One turn moves each row of this set onto another row. After a few examples, where does it send each row asked below?
vomo: [ 11 -31   7  -3  -8  17  -7   6  20   7  -9   1  19 -11 -10 -23  16  -3
   1   8 -16]
Suga: [ -3 -13   0  -2   6 -15 -10 -17  22 -26 -25 -10  18  -7 -23  -7  23 -18
 -28  -7   9]
zubod: [ -1 -14   0  -6   1 -14  -2  -7  19 -15 -16   0  29   1 -11 -17  -1 -22
 -34   0  15]
raku: [-18  -4 -12 -16 -18  -4  -2  -8  15  -3  24  20  17 -34 -26  -8  22   4
  -6 -13  -4]
pagel: [  0 -20  -2  -8  11 -20 -14  -8  28 -30 -18  -1  -3 -10 -22   9  15 -17
 -18  -9   7]
Notu: [  0 -28  -9   2 -26   9 -10 -14  12   4   7  12  17 -12 -18 -28  29   7
 -10  -9  -9]
pip: [ -1  -7   4 -19  -4 -15 -10  -8  31 -18 -21   1 -15  -3 -18  -3  13 -23
 -12 -19   7]
vor: [ -3 -10 -11  -5   3 -19  -4   6  20  -4 -15  13  24   7  -4 -15  -5 -19
 -25 -13  15]
dege: [  2 -37  16 -16  -2  -6 -12  -6  16  -3 -15  24  22 -15 -39 -23  31   8
 -22   6 -19]
nok: [  1 -10  16 -27 -11  10   0  12  28   8   2   7   2 -25 -14 -15   7  -9
  11  -3 -13]
tomig: [  4 -18   0 -12  10 -14  -5 -16  25 -29  -7   1  18  -5 -20  -5   1 -17
 -33   3  14]
Nime: [ -5   9   1 -25   2  16   1  -5  24   2   4  11  32 -21 -23 -22  24   8
   0 -14  -8]
mileb: [-13   1   1 -35 -11  -4  -2  -3  20   7  -3  39  18 -21 -29 -17  30  -3
 -10   0 -16]
lof: [  3 -34  -3  -9  -8  -1 -12   1  14   8 -15  31  23  -7 -22 -21  32  -2
 -15  14 -21]
buri: [-11   0 -20  -3   7 -21 -10   6  22  -7 -21  10  15   0  -9  -1  16 -20
 -15 -22  10]
buta: [ -7 -19 -24  -2 -22   2  -8  -3  13   4  19  23  11 -22 -10  -9  24  -3
  -1  -3  -8]
Zapun: [ -6 -43   9  -3 -17 -15  -9   9  15  -2  12  11   4 -32 -28  -9   9   5
  -7 -13  -7]
Devuv: [ -5 -34  17 -25   4 -18 -10   6  20  -7  -5  30  11 -27 -42  -5  21   6
 -14   2 -17]
pava: [ -6 -10  -7   2  -5 -14  -8  -2  19  -7 -30  -4  17  -1  -7 -11  17 -28
 -22  -6   8]
zesa: [ -2   0 -11 -18   7 -16  -6  -2  27  -9 -11  19  13   9 -12 -14  -2  -9
 -20 -28  15]
niv: [-15 -17  14 -17 -29  -8   0  -4  16   1  15   8   6 -37 -29 -18  13  -1
  -7 -13  -4]
dapu: [ -9 -16  15 -36 -11 -13  -4   8  22   5  -3  34   1 -27 -31 -10  18  -7
  -7   3 -17]
lize: [  9 -17   0 -21   6 -13  -7 -14  31 -27  -4   9  -6  -1 -16  -2  -3 -18
 -22  -4  11]
Baru: [  5 -23  20 -15   8  10  -6  -7  22 -11  -3  -3  30 -22 -34 -23  22  16
  -8 -10 -11]
von: [-10   9  -7 -19   2 -17  -8  -8  29 -12 -21   8   3  -2 -19  -9  19 -14
 -16 -32  10]
Laf: [  2 -27   9 -17  17  -3  -7  14  27 -10   9  11  13 -32 -27   5   8   8
   7  -8 -12]
Lebe: [  5  -4   0 -27   1 -11  -7 -13  32 -16  -9  14  -5   8 -15 -13  -3 -12
 -20 -21  12]
Nosen: [ -3 -40  -3   4 -10  -7 -14  -8  12  -8   9  12  21 -22 -32 -18  23  21
 -15 -19  -6]
vozi: [  2 -17 -18  -5  15   8  -8  13  20   1   6  19  30 -17 -10  -3  19   5
   6  -2 -12]
voge: [ -7 -13 -16 -19  -1  -2  -9   2  14   6  -5  43  27 -12 -21 -11  35   0
 -11   6 -18]

Devuv goes to dapu
zubod goes to tomig
Baru goes to Laf
Where do these go?
pava goes to Suga
raku goes to buta

One turn moves each row of this set onto another row. After a few examples, where does it send each row asked below?
noro: [ -9 -18  14   5  -6  10   9 -13  14  -3   5   4   0  27   5 -16  -4  12
   7   6  12  -2  10  -2 -15   3  12  14]
Nivi: [ -3  18 -14 -12   3   6  -6  16  -7   2  16  11   0  -3 -17  13  -9   2
  16  11  -3 -13   7  -4  -8   7  -9  23]
rolo: [  7  17   5  -3   4   7  12   0   2  -5  -2  17 -17   9  14  21  -7   1
  16 -15   4  -8  -4  -5 -20   3  11   7]
mor: [ -5  11  14 -25 -19  -2   7  -2   0   5  -2  20   5   5 -15 -21   6 -14
  -1   2   5 -15  10 -11   7  -9  28   5]
nuli: [  9 -12  14  -4   7  16  -1  12   5  17 -20  17   7  -2  10  10  -1  -1
 -10  25  11  -4  -2  19   8 -13   8  -8]
vep: [ -1  13  19   0 -16  11  -4 -11   5   0  11  -8  12   2 -16 -12 -13   9
  -3 -20   1  17  19 -11  -8  -7  -2  -1]
zun: [-10   5  -6  19   2   8 -14  -4  12  -4 -11   9 -18  -4 -13  28  11   1
   6   6 -13   4  -9   9  12 -11  -6  -6]
mon: [-20  16 -12   0  -8 -24 -14 -17   3   1  18  10   9  -3   4  -6  11 -13
   6  -7  -2  -6   1  -1  -3  -2  19  -2]
nanil: [ 15  -2  18  11   1  -4 -15  -9   9  22  -6  13  -9  19 -12  -6  12  -7
  -9   0   2  12   3   1  26 -15  -2 -12]
Roz: [  5   8  -6   8 -10   5  22  -9 -23  -4  28  -2   8  -5   1  -2   9   1
  -2   7   2  17   5  -4  -7   4   0  12]
sonet: [ -7  24  13   4 -19  -9  -7   5   6   3   7   3  -8 -20   5   2  -5   7
   1   7  -4 -22 -19  -3 -20   4   7  -3]
dem: [  7  -6   9   3   1  17  -2   7   5  12 -18  15   8 -12   9  14   0  -9
  -3  26   7  -4   4  27  14  -9  -8   3]
rivib: [  4  -3  24   7  -4  21  -8   9  16  14 -19  14   2  -3   4  11   2   0
  -4  29   6  -1  14  18   6  -6   3   4]
nukep: [ -8   1  -9  18   1  10 -12 -12  -1  -1   0   6  -9  -8 -16  15  10  -6
   7  13 -10   2 -14  17  15 -13  -9 -18]
Tona: [ -6  -2  26 -18  -2  13   5  15   5  -1   2  10   4  -4  -3  15 -25  11
 -12  -4   0   3  -1 -28  -3 -10   1   5]
rasog: [ -2  -4  10 -11   8  14  17   5 -35   2  10  -5   0   1   2  -6  10  10
  -9  -2  -2  -4  -4 -17   2  -8  17   0]
Nuv: [-18   7   3  -7   7 -18  -8  -2  -7  11  19 -17  13  24  -4   4  -5  -6
  -3  -8 -12 -13   1  -7  13 -13   8  -8]
Rap: [ 13 -10  16  12   2   0  -6   3  -6  16 -10  19  -1  12 -13 -16   8 -10
  -4   3   7   4  -1   9  29 -17  -4 -17]
Tibu: [ 13  -1   9  12   1  13  -8  -9  -8  10  -3  13  -1  22 -13 -12  17 -13
   3  -3   2   8   3   2  25 -22  -5 -13]
bagan: [-16   7 -17 -16  -2  -6  -8   7   6  -9   1  21   1  -1   8   3 -10  -8
  -9  23  10 -20   1  -8   0  -7  13  24]
Ziro: [ -3   0  -4  -3 -17 -10  -7  -4  -7  -5  -1   7   0  11 -31 -10  -2  -6
 -14 -21 -14  -5  16  -5   0  -9  -3  21]
degup: [-16  -8  11 -24 -14   5  -6  -8   1  15  10  13   7  15  23   5 -22   3
   0   9  10   5   9 -13  12  -6   7   8]
tud: [ -8   3  -9  25   1   5  -2  -7   9   0  -2   7  -8 -12 -16  18  10  -7
   4  13  -5   3 -19  25   8  -5  -7   1]
Rov: [ 11  -3  10  -7   7  -9   4 -26   7   3  12  -6 -12  21 -12   8   1 -12
 -22  -3 -11 -14  -7  -5 -15  -5   6  12]
Mufi: [-10   8   8   5   3  -9 -10  -6  18   3  13 -13   2 -15   1   3 -14  13
 -16 -10   0   1 -15 -11  -7  -2 -14  19]
gikap: [  4   2  11 -17 -22 -15  21  11  19  13   0   2  19   5  -3 -17  -3  12
   8  15   7 -10   2  -3   1   0   4   0]
Biv: [  2  -1  -8  -1   2 -10  28   5 -12   1   2 -10   1  -5   8  -5  -8  14
 -24   7  12   2 -13   5   2  -1  11  16]

Tibu goes to nuli
Rap goes to dem
Where do these go?
mon goes to mor
sonet goes to Ziro
vep goes to Tona
Nuv goes to gikap
Biv goes to Roz
rolo goes to Rov
rivib goes to zun

